rotation steps, each row followed by its count of steps
The counts run from 0 to 925.
|  0.65 | -0.82 | -3.05 |  0.69 | -1.11 |  2.04 |  0.34 | -0.71 | -0.62 |  1.45 |  1.15 |  2.32 | -0.77 | -2.82 | -1.56 | -3.42 | -0.64 |  1.81 | -0.14 |  2.00 |  0.58 | -0.85 |  0.72 | -1.21 | -0.11 | -0.03 |  2.68 |  0.95 | -1.84 |  0.60 |  2.21 |  0.36 | -1.58 | -3.54 | : 333
|  1.47 | -2.39 |  0.48 |  1.32 | -2.42 |  2.59 |  3.48 | -1.00 | -0.55 |  1.51 |  1.75 |  0.06 |  0.47 | -2.37 |  0.59 | -2.21 | -1.55 |  0.84 | -0.78 | -0.69 |  3.00 | -2.20 |  0.41 |  1.94 | -0.80 | -0.55 |  0.84 |  0.83 |  1.25 |  2.79 | -0.45 | -3.14 | -0.21 |  0.30 | : 528
|  1.17 |  0.88 |  1.60 |  1.30 | -0.91 |  2.53 |  3.36 | -0.06 |  2.93 | -0.36 | -0.18 |  0.80 |  3.98 | -3.50 |  0.35 | -0.16 | -0.23 |  1.56 |  0.02 |  0.72 | -0.12 | -0.70 |  1.82 |  0.54 |  1.47 |  0.15 |  2.14 |  1.33 |  0.54 |  1.93 |  2.20 | -0.38 |  0.03 |  0.33 | : 138
|  2.83 | -0.68 |  0.40 | -0.57 | -0.61 |  0.53 |  2.05 | -0.80 | -1.23 | -0.94 |  2.67 |  2.04 |  0.77 | -1.44 | -0.76 | -1.53 | -0.01 |  0.95 |  1.10 |  3.63 |  1.79 | -2.68 | -1.21 |  0.69 |  0.81 | -1.32 |  2.53 |  1.84 |  0.22 |  0.58 |  1.27 | -3.10 |  0.51 |  0.55 | : 510
|  0.62 | -1.65 |  1.10 |  0.65 | -0.12 |  0.93 |  0.46 |  0.91 | -1.34 |  0.32 |  2.14 | -0.10 |  2.99 |  0.91 | -0.07 | -2.11 | -2.98 |  0.78 |  1.00 | -1.12 |  1.90 | -1.25 | -1.74 |  0.78 |  1.19 |  0.90 |  3.28 |  2.96 | -0.92 |  0.41 |  3.95 |  0.03 | -0.62 |  1.14 | : 71
|  0.98 | -1.35 |  1.37 |  0.92 | -0.51 |  3.09 |  0.87 | -0.55 |  0.65 | -3.38 |  2.67 |  1.06 |  3.34 | -0.83 | -0.23 | -0.20 |  3.02 |  0.55 |  1.09 | -0.27 |  1.55 | -0.32 | -0.35 |  0.12 |  1.84 | -0.64 |  0.00 |  2.06 | -1.72 |  1.16 |  1.43 | -0.19 | -2.26 | -2.40 | : 831
| -0.03 | -2.22 |  0.32 |  1.92 | -1.84 |  3.11 |  2.44 | -0.01 |  0.49 |  1.28 | -0.18 |  0.50 |  2.93 | -2.13 |  0.53 | -1.89 | -1.83 | -0.79 |  0.21 | -3.50 |  2.63 | -1.04 |  0.08 |  0.79 | -0.36 |  0.71 | -0.21 |  0.51 |  0.97 |  3.41 | -0.18 | -1.94 | -0.86 | -1.78 | : 544
| -0.17 | -0.56 |  0.08 |  0.68 |  0.80 |  2.88 |  2.13 |  1.20 |  1.98 |  1.50 |  0.03 |  0.77 |  3.51 | -3.21 |  0.21 | -2.88 | -1.52 |  0.49 |  0.40 | -2.21 |  3.00 | -0.51 |  0.56 | -0.32 |  1.01 |  1.54 |  0.41 |  0.54 | -0.19 |  0.29 |  1.26 | -0.33 | -2.17 | -3.29 | : 827
|  1.20 | -1.54 |  1.97 |  1.94 |  0.66 |  3.05 |  2.46 | -1.08 |  0.30 | -2.46 |  1.65 | -0.24 |  2.19 | -0.49 | -0.15 | -2.18 |  0.22 |  2.74 |  0.44 |  1.90 | -0.79 | -1.32 |  1.15 | -0.27 |  1.02 | -0.84 |  0.83 |  3.02 |  0.44 |  1.85 |  3.36 | -0.34 | -1.59 | -0.87 | : 534
|  2.21 | -0.56 |  0.46 | -1.56 | -2.00 |  0.34 |  2.36 | -0.21 | -0.98 | -1.78 |  1.61 |  2.75 |  2.31 | -1.72 | -1.23 | -0.92 |  0.60 | -2.77 |  1.44 |  0.38 |  2.09 | -1.78 | -1.60 | -0.25 |  0.72 | -0.65 |  2.53 |  2.33 | -0.54 | -0.50 | -0.04 | -2.14 | -1.06 | -2.01 | : 807
|  2.02 | -0.18 |  0.55 |  0.94 | -1.04 |  1.48 |  0.68 |  0.42 |  0.55 | -0.59 |  1.33 |  0.21 |  2.49 | -1.55 | -1.28 | -2.06 | -1.21 |  1.48 |  0.46 | -0.70 |  2.07 | -0.90 | -0.42 |  1.48 |  2.46 |  1.18 |  3.16 |  2.46 | -2.68 |  0.09 |  3.80 |  0.14 | -1.62 |  1.53 | : 337
|  0.96 | -0.94 | -1.19 | -0.35 | -2.42 |  0.91 |  4.05 | -0.89 |  1.03 |  2.59 |  2.96 |  1.43 |  0.26 |  0.23 |  0.31 | -0.78 | -2.83 |  0.95 | -0.76 |  0.30 |  0.95 | -1.03 | -0.23 |  0.19 | -0.75 | -2.25 |  3.07 |  0.04 | -1.60 |  2.65 |  1.31 | -1.88 | -0.89 |  1.32 | : 132
|  2.31 |  0.91 | -1.29 |  1.98 | -2.31 |  0.75 |  1.46 |  0.63 |  1.16 | -0.17 |  0.77 |  1.57 |  1.58 | -2.85 | -1.62 | -0.61 | -0.13 |  0.47 |  0.46 |  2.10 | -0.60 | -1.41 |  0.33 | -0.65 |  1.82 |  1.19 |  3.64 |  0.46 | -1.21 |  2.28 |  3.77 |  0.89 | -0.73 | -0.68 | : 602
|  1.40 | -1.94 | -2.16 |  2.70 | -3.01 |  0.39 |  1.95 | -1.85 | -0.84 | -0.30 |  1.81 |  1.65 |  0.03 | -2.18 | -1.19 | -0.67 |  1.06 | -1.46 | -0.13 |  0.66 |  1.19 | -0.97 | -2.06 | -0.47 | -0.50 | -0.26 |  1.94 |  0.05 |  0.53 |  4.40 |  1.10 | -0.78 | -0.32 | -2.19 | : 571
|  0.66 | -1.37 | -0.22 |  0.36 |  1.82 |  0.87 |  0.32 | -2.07 | -2.22 | -0.24 |  3.04 |  1.68 |  2.47 | -2.39 |  0.49 | -1.98 |  0.67 |  1.34 |  0.56 |  2.58 |  2.25 | -0.15 | -0.98 |  1.40 |  0.68 | -0.10 |  2.66 |  2.72 |  0.84 | -0.35 |  1.61 | -1.61 |  2.14 | -1.53 | : 44
| -0.25 | -1.54 | -2.26 | -1.33 | -1.65 |  2.81 |  1.34 | -1.05 | -1.39 |  2.96 |  1.49 |  2.98 |  0.67 | -1.79 |  1.83 | -1.18 |  0.06 |  2.15 | -0.15 |  2.79 |  3.32 | -0.85 |  0.97 |  0.48 | -0.95 | -1.13 |  1.68 |  0.19 | -0.85 |  0.40 | -0.31 | -1.14 | -0.26 | -2.79 | : 485
|  0.46 | -0.74 | -0.56 | -2.49 | -1.19 |  2.45 |  1.86 |  0.11 | -0.92 |  0.37 |  0.36 |  3.43 |  2.65 | -2.27 |  0.21 | -1.12 | -0.68 | -2.06 |  1.78 | -0.30 |  2.84 | -1.93 | -0.14 |  0.77 |  0.08 | -0.30 |  2.15 |  1.65 |  0.44 | -0.50 | -1.65 | -3.53 |  0.05 | -2.49 | : 653
|  1.59 |  0.40 | -0.58 |  2.70 |  0.37 |  1.22 |  0.26 | -1.62 |  0.13 | -0.46 |  1.94 |  0.95 |  3.14 | -3.23 | -0.41 | -0.47 |  0.20 |  1.68 |  0.27 |  3.89 |  1.71 | -1.45 | -1.36 |  0.36 |  1.30 |  1.01 |  2.39 | -0.19 |  0.93 |  2.78 |  3.59 |  0.90 |  1.51 | -0.11 | : 731
| -0.30 | -0.83 |  0.89 |  0.81 | -1.46 |  3.70 |  2.18 |  1.78 |  1.06 |  2.01 |  0.34 |  0.28 |  2.53 | -0.61 |  2.23 | -1.47 | -1.83 |  1.57 |  0.56 | -0.87 |  1.24 | -2.02 |  1.68 | -1.06 |  0.60 |  0.89 |  0.98 |  1.15 |  0.33 |  2.00 |  2.59 |  1.41 | -2.47 | -1.61 | : 94
|  0.01 | -2.49 |  1.13 |  2.22 | -0.16 |  2.72 |  1.35 | -2.51 | -0.90 | -3.14 |  2.33 |  0.14 |  3.01 |  0.07 |  0.19 | -0.50 |  2.45 |  2.09 |  0.11 |  0.88 |  0.55 | -0.31 | -1.05 |  0.29 | -0.10 | -1.69 |  0.07 |  2.08 |  0.90 |  3.08 |  2.10 | -0.13 | -0.91 | -0.48 | : 549
|  1.28 | -0.78 | -0.47 |  0.37 | -0.97 |  0.39 |  2.43 |  0.14 | -2.05 |  0.83 |  1.95 |  1.53 |  0.84 | -2.36 |  1.87 | -1.42 | -0.22 | -0.59 |  0.87 |  3.28 |  2.56 | -3.22 | -0.71 | -1.10 |  0.25 | -0.08 |  3.02 |  0.78 |  2.85 |  1.23 |  1.15 | -0.25 |  0.28 | -2.21 | : 90
| -0.84 | -0.33 | -0.08 | -1.29 | -1.59 |  2.71 |  3.26 |  1.12 |  0.06 |  2.88 |  0.11 |  2.45 |  2.24 | -1.54 |  2.38 | -1.46 | -2.39 |  0.36 |  0.69 | -0.75 |  1.21 | -0.99 |  1.97 |  0.09 | -0.41 | -0.15 |  3.22 |  2.08 |  0.16 | -0.58 | -0.26 | -1.19 | -0.50 | -1.63 | : 781
|  0.57 | -2.35 | -1.30 | -1.04 | -0.57 |  2.11 |  0.83 | -1.67 | -1.79 | -1.55 |  2.33 |  2.79 |  2.10 |  0.66 | -2.33 | -0.77 | -0.43 | -1.16 |  2.19 |  0.97 |  2.40 | -1.96 | -2.93 |  0.64 | -0.69 | -1.62 |  1.48 |  1.55 | -0.49 |  1.41 |  0.07 | -3.31 |  0.03 | -1.64 | : 524
|  0.45 | -0.38 |  1.11 |  0.97 |  0.22 |  1.62 |  1.96 |  0.60 |  0.41 |  1.40 |  3.52 |  0.08 |  4.02 |  0.17 |  3.36 |  0.16 | -1.30 |  2.09 |  0.44 |  0.69 |  1.88 | -0.52 |  0.49 |  0.61 |  1.64 |  0.46 |  2.93 |  1.62 | -0.49 |  1.45 |  3.05 |  0.74 |  0.89 |  0.54 | : 734
|  0.78 | -0.99 | -2.97 | -0.26 | -1.57 |  2.89 |  1.16 | -0.68 | -0.99 |  1.61 |  1.47 |  2.73 | -0.29 | -2.50 |  0.90 | -1.46 |  0.93 |  2.14 | -0.28 |  3.92 |  2.12 | -1.57 |  1.40 | -0.41 | -0.56 | -1.03 |  1.67 |  0.14 | -0.50 |  0.57 |  0.07 | -0.56 | -0.65 | -3.70 | : 486
|  1.24 | -1.88 | -1.77 |  2.76 | -4.09 |  1.72 |  2.26 | -0.56 | -0.01 |  2.00 |  2.72 | -0.17 | -0.13 | -0.35 | -0.20 | -0.06 | -0.59 |  0.73 | -0.61 | -0.86 |  1.77 | -1.11 | -0.42 |  0.63 | -0.30 | -0.04 |  1.01 | -0.44 | -1.96 |  4.74 |  1.38 | -0.69 | -1.06 | -0.20 | : 726
| -1.72 | -2.18 | -0.97 |  0.67 |  0.85 |  4.70 |  0.02 | -1.88 |  0.16 | -0.32 |  0.94 |  1.75 |  3.82 |  0.54 | -0.35 | -1.13 | -1.07 |  2.28 |  0.89 |  0.43 |  1.14 | -0.94 | -1.00 |  0.04 | -0.88 | -1.35 | -0.77 |  0.07 | -0.21 |  3.00 |  1.26 | -0.91 | -0.55 | -1.81 | : 393
| -1.47 | -2.03 | -2.49 |  1.22 | -0.94 |  4.39 | -1.27 | -1.01 | -1.13 | -0.42 | -0.10 |  1.68 |  2.16 | -0.40 | -0.81 | -1.11 | -0.16 |  0.93 |  1.28 | -0.03 |  1.56 | -0.84 | -1.12 | -1.28 | -0.89 |  0.14 |  0.22 |  0.09 | -0.18 |  3.06 |  1.86 |  0.88 | -1.90 | -3.66 | : 81
|  0.17 | -0.96 |  0.15 |  0.10 | -4.23 |  2.64 |  2.88 | -1.21 | -1.02 | -1.09 | -0.13 |  2.52 |  1.97 | -2.28 |  1.87 |  0.87 |  2.18 | -1.06 |  0.65 |  0.67 |  1.59 | -1.46 |  0.88 |  0.18 | -0.57 | -1.38 |  1.90 |  1.52 |  1.62 |  1.84 | -1.61 | -0.42 | -0.79 | -2.25 | : 922
|  1.16 | -0.76 |  1.81 |  1.67 | -0.70 |  2.75 |  1.33 |  1.20 |  0.77 | -1.31 |  2.07 | -0.31 |  4.99 | -0.66 |  1.88 |  0.93 |  0.55 |  0.50 |  1.03 | -1.36 |  2.29 | -0.24 | -0.17 |  0.36 |  2.57 |  1.33 |  1.21 |  1.03 | -0.68 |  2.35 |  2.60 |  0.76 | -0.47 | -0.79 | : 718
|  1.69 | -0.35 | -2.23 |  1.41 | -1.14 |  1.69 |  0.32 | -0.83 | -0.32 | -0.11 |  0.53 |  1.87 |  0.04 | -3.11 | -2.39 | -2.99 |  0.25 |  1.93 |  0.25 |  2.43 |  0.33 | -1.43 |  0.32 | -0.88 |  0.61 |  0.50 |  3.02 |  1.34 | -1.64 |  0.75 |  3.34 |  0.37 | -1.63 | -2.90 | : 334
|  0.19 | -1.42 | -2.06 | -0.97 | -2.35 |  1.09 |  1.23 | -0.82 | -1.17 |  1.57 |  1.12 |  3.30 |  1.76 | -1.20 |  0.39 |  0.32 | -0.83 | -1.53 |  1.21 |  1.14 |  3.79 | -2.55 | -2.44 | -0.33 | -1.08 | -0.88 |  1.33 | -1.28 |  1.14 |  2.53 | -0.77 | -1.03 | -0.61 | -1.69 | : 104
| -0.71 | -1.93 | -1.44 |  1.39 |  1.47 |  3.26 | -0.62 | -1.28 |  0.12 |  1.06 |  1.62 |  0.85 |  4.54 | -1.90 |  0.01 | -0.50 | -0.82 |  1.98 |  0.16 | -0.19 |  3.90 | -0.22 | -1.52 |  1.16 |  0.59 |  0.77 | -0.20 | -0.97 | -0.51 |  2.59 |  1.47 | -0.42 |  0.92 | -1.79 | : 858
| -1.40 | -2.45 | -1.42 | -0.89 | -0.23 |  2.36 |  0.63 | -2.44 | -1.64 |  1.09 |  2.87 |  2.81 |  2.61 | -0.45 |  1.43 | -0.42 |  0.47 |  1.74 | -0.25 | -0.01 |  3.01 |  1.52 | -0.53 |  1.76 | -0.60 | -1.41 |  1.39 |  2.01 | -1.59 |  0.07 | -0.48 | -1.40 |  1.32 | -2.26 | : 172
|  0.95 | -2.30 |  0.59 | -0.92 | -0.59 |  0.56 |  3.28 | -0.53 | -0.67 |  2.06 |  2.67 |  0.97 |  0.65 | -0.28 | -0.30 | -3.19 | -3.05 |  0.45 | -0.51 | -0.74 |  2.65 | -1.25 | -0.94 |  1.24 | -0.54 | -1.44 |  2.99 |  2.38 | -0.77 |  0.10 |  1.25 | -2.92 | -0.62 |  1.37 | : 666
